In the data rows, 128 means zero.
Here are some points, each followed by its number:
[105 108 135 134 121 131 112 113  89 125] 0
[ 69 112 186 115 124 100 135 170 145 153] 1
[140 139 157 165  92 120 145 129 130 134] 2
[ 50  73 120 120 121 101  77 126  98 139] 3
[ 83 107 171 132 171 142 112 128  77 114] 4
[152 139  99 111 118 125 144 117 178 140] 5
[ 98  76 174 160 141 141  97 121  75  94] 6
[ 62  72 135 121 159 109  95 121 126 137] 7
[ 72  85 123  99 116 128 134 146 126 136] 8
[140 161  90 123 112 167 170 150 164 156] 9
[ 64  72 175 107 104  85  88  99 130 123] 10
[ 58  73 123 105 117 131  77 108 118 115] 11
[123 125  92 170 109 108  98 106  77 121] 12
[113 127 161 136 170 146 144 165 103 122] 13
[105  59 179 154 171 115  65 103  86  88] 14
[ 99 114 169 168 141 114 128 150 100 146] 15
[171 126  98  80 133 148 152 112 169 109] 16
[124 132 139 147 130 152 143 182  92 156] 17
[154 142 101 106 145 135 156 130 170 148] 18
[ 60  55 125 112 128 114  63 134 102 129] 19
[155 156 108  94 127 128 158 147 171 126] 20
[109 112  77 156 113 144 112 140  67 119] 21
[ 50  76 139 135 125 100 104 123 106 135] 22
[180 153 106  97 136 140 135 121 179 103] 23
[190 140  87  83 159 160 152 120 184 104] 24
[107  32 172 111 159 129  60  53  68  72] 25
[165 165 126 132 118 138 141 132 140 146] 26
[164 173 101 111 106 153 129 122 167 124] 27
[ 83  93 144 133 155 130 123 161  95 146] 28
[160 170  77 111 110 135 161 109 170 151] 29
[ 71  90 157 131 136 101  95 134 133 150] 30
[147 155  95 166 121 129 141 101 144 125] 31
[ 90 124 177 114 120 105 115 183 145 148] 32
[159 154 104 106 132 134 141 117 183 126] 33
[185 131 107  88 160 139 148  89 175 102] 34
[157 201 131 122 129 139 187 208 136 181] 35
[116  72 177 141 137 123  74 105  66  87] 36
[123 102 179 169 152 136 112 129 113 132] 37
[160 147  84  96 135 171 149 133 158 143] 38
[162 164  95 134  91 121 170 121 157 144] 39
[168 159 111 117 114 129 147 124 161 131] 40
[109  65 147 166 141 141  68 100  74  97] 41
[ 84 114 170 145 146 116 108 144  90 142] 42
[149 129 107  98 129 123 145 124 178 126] 43
[113 128 145 159 152 131 113 135  85 132] 44
[108 179 105 118 135 144 165 197  85 179] 45
[ 72  92 195 131 112  94  99  96 131 140] 46
[106 125 144 144 115 130 134 178  97 156] 47
[156 181  69 130  97 114 161 119 144 124] 48
[149 167 133 115 142 127 157 146 152 147] 49
[102 106 162 168 105 109 104 127  86 144] 50
[193 112 119  95 138 156 154  96 193 107] 51
[ 97  96 179 138 153 133 117 149 109 136] 52
[180 172 123 121 119 124 148  75 128 104] 53
[151 162 133  95 148 144 172 187 173 145] 54
[118  38 180 140 138  95  36   8  74  26] 55
[155 165  88 111 151 144 153 163 181 156] 56
[136 173 100 109 137 149 178 153 154 146] 57
[150 172 112 115 117 131 155 167 151 147] 58
[201 166 106 139 104 142 155 108 157 106] 59
[164 142 100 117 106 126 135 129 156 134] 60
[ 79  88 172 131 119  84 120 122 140 122] 61
[112  95 140 153 142 147 118  97  85 111] 62
[171 144 126 125 136 125 131  96 163 116] 63
[ 94 108 134 135 150 116  85 144  95 147] 64
[ 93 122  84 152 117 139 134 139  95 140] 65
[147 154 116 106 140 135 147 137 169 129] 66
[157 159 106 123 120 133 134 132 149 145] 67
[192 125  81  98 118 155 160 116 165 110] 68
[183 130 129 105 145 127 144 109 182 117] 69
[110 102 160 146 134 142  90 136 124 131] 70
[112 147 189 129 136 115 125 193 110 148] 71
[ 86 149 158 129 157 117 141 180  87 148] 72
[183 160 114 139 125 144 168 136 158 122] 73
[207 114 105  62 148 111 135  53 185  91] 74
[ 83  57 128 126 140 114  79  85  98 110] 75
[199 168 132 157 130 118 153 101 154 100] 76
[ 53 112 126 119 106 102 126 149 103 154] 77
[ 96  94 150 121 138 136  74 131  88 146] 78
[ 80 109 145 156 133 136  98 134 100 125] 79
[100 119  86 156 106 153 109  93  86 117] 80
[100 123 135 120 127 125 113 193  89 152] 81
[105 107 157 147 139 109 102 143  95 134] 82
[159 142 127  97 113 116 136  91 189 125] 83
[117 148 167 158 131  97 119 147 119 140] 84
[158 168  67 133  71 102 144  98 153 127] 85
[170 165 106 154  94 140 139 131 148 111] 86
[170 127  84 101 108 142 159 127 174 121] 87
[150 152 113 141 106 135 161 137 130 140] 88
[ 98  91 146 111 129 128 106 142  93 119] 89
Which three points above are nearest to each new point by angle? Their numbers follow each, nearest first.
[107 115 172 150 151 116 137 154 103 133] 15 52 42
[153 131 115  82 135 154 170 116 159 114] 16 24 51
[101 116 170 136 133 123 116 144  87 140] 42 82 52
[ 98 102 132 114 154 150 114 160 100 147] 28 81 64
[109 103  84 163  99 145 104 110  92 110] 80 21 12
[ 74 132 193 123 135 128 128 162 119 162] 1 32 71
[ 86  95 158 109 119 108  95 132 122 126] 10 30 19
[ 73  96 180 134 162 123 120 155 101 136] 52 42 28
[171 106  81  74 125 120 125  72 200  92] 74 16 34
[163 149  83  96 119 153 138 142 165 138] 38 87 60
[133 136 113  98 144 138 163 166 147 143] 54 57 56
[117 154 184 165 122 111 110 152 121 126] 84 71 15
[ 84 186 117 166 133 143 183 240 111 179] 45 17 35
[105 149 141 144 147 118 146 178  84 160] 72 47 17
[154 166 132 136 166 153 170 160 124 163] 35 49 57
[137 153  58 144  75 129 138  82 148 148] 85 48 31
[119 123 146 165 178 147  97 142  87 142] 44 37 4
[181 169 134 136 125 133 157 146 158 126] 73 26 40
[ 86 130  68 156  95 145 128 158  83 149] 65 21 80
[ 72  99 136 141 148 133 112 169 108 137] 28 79 64
[162 160 123 136 135 131 165 121 154 136] 73 40 26
[ 78  99 163 139 116 104 102 106 117 147] 46 10 30
[ 95  81 147 107 151 149  73 122  90 124] 78 89 19
[ 83 129 166 124 157 141 137 156 108 150] 72 28 13
[143 194 122 110 141 154 174 197 140 182] 35 58 57
[148 115 171 139 170 134 103 133  99 142] 37 44 52
[157 160  87 139  68 116 148  81 167 132] 85 39 48
[159 155 115 100 153 125 155 136 162 155] 18 49 66
[ 53  65 179 112 104  57  59  92 144 109] 10 61 46
[153 159 115 130 105 124 148 121 143 143] 39 40 26
[132  83 147 152 131 117  66  48  89  44] 55 25 36
[136 146 126 169  50  88 157  61 163 108] 85 2 31
[173 162 110 136 106 140 150 107 151 113] 59 86 40
[112 117  74 162 104 162  92  87  72 120] 80 21 12
[117 168  92 161 123 137 126 190 101 166] 45 17 47
[ 95 161 105 146 141 135 155 199  96 168] 45 17 47
[113  93 167 132 171 146 107 166  98 123] 52 4 13
[187 146 137  89 154 105 145 117 191 120] 69 23 34
[ 87 101 146 106 166 131 125 189 115 162] 28 81 72
[111 199 126 168 128 155 180 197  84 178] 45 17 35
[140 175 138 167  99 138 176 154 111 145] 88 35 2
[ 90  48 142 114 130 113  96  95  95 109] 75 25 19
[159 140  97  72 126 129 140 131 183 132] 43 20 33
[ 79 103 157 118 107  92 101 114 115 115] 10 46 61
[118 118 158 164 136 127 128 146  92 130] 15 44 82
[125 108  95 135 127 148  73  87  64 108] 80 12 41
[170 139  81  96 115 143 158 119 190 124] 87 5 33
[ 58 113 124 133  78 114 107 157 103 145] 77 3 22
[159 154 104 147 116 147 162 130 153 126] 73 88 86
[ 68 122 184 125 123 106 132 165 154 167] 1 32 30
[157 136 129  96 126 113 132 112 183 125] 83 43 69
[ 87 102 137 112 145 132 129 177 131 165] 28 81 1
[101 133  72 142  94 138 135 139  97 143] 65 21 80
[156 145 112 154  59 102 149  60 166 113] 85 31 39
[ 98  69 130 113 126 110 118 139  83 137] 89 19 3
[110 120 115 155 129 160 124 158  86 168] 17 47 65
[ 74 125 184 114 132 107 142 167 139 162] 1 32 71
[181 162 123 151 118 111 146  99 143 110] 76 59 53
[124  11 177 125 129 121  18   0  70  24] 55 25 36
[145 157 112 128 135 139 159 130 137 144] 57 9 49
[ 87 160 132 157 117 129 142 179 116 154] 47 45 72
[ 96 103 156 159 119  84 128  99  89 127] 50 46 0
[103 121  85 148 100 122 135 127 103 139] 65 21 80
[103 115 171 116 160 128 118 141  91 121] 4 52 42
[126 128 135 140 132 122 116 136  99 141] 44 82 50
[ 90  89 136 129 118 109 101  96 101 106] 75 0 11
[113 165 151 165 145 142 156 200 106 146] 17 72 47
[ 99  86 126 163 131 121  63  75  80 106] 41 75 55
[128 155 100 114 144 160 166 175 141 171] 57 9 35
[153 166 111 188  89 121 168 121 130 144] 88 31 39
[125   3 171 144 123 102  10   0  71  27] 55 25 36
[128  12 155 126 133 106   9   0  58  14] 55 25 36
[165 143  97 137  91 113 128 106 117 103] 85 86 59
[168 142 111 119 139 143 127 122 163 107] 23 24 34
[108 110 108 152 109 117 115 102  86 126] 12 80 0
[ 94 141 148 153 126 112 146 191 115 156] 47 72 71
[ 85 124 142 150 149 146 114 135  96 128] 79 4 44
[156 187 134 165 133 139 178 210 139 170] 35 58 49
[127  91 179 145 164 115  91  95 115 114] 14 36 25
[167 178 105 140 143 149 155 146 157 130] 73 56 26
[181 177 127 149 103 126 186 134 155 120] 73 88 59
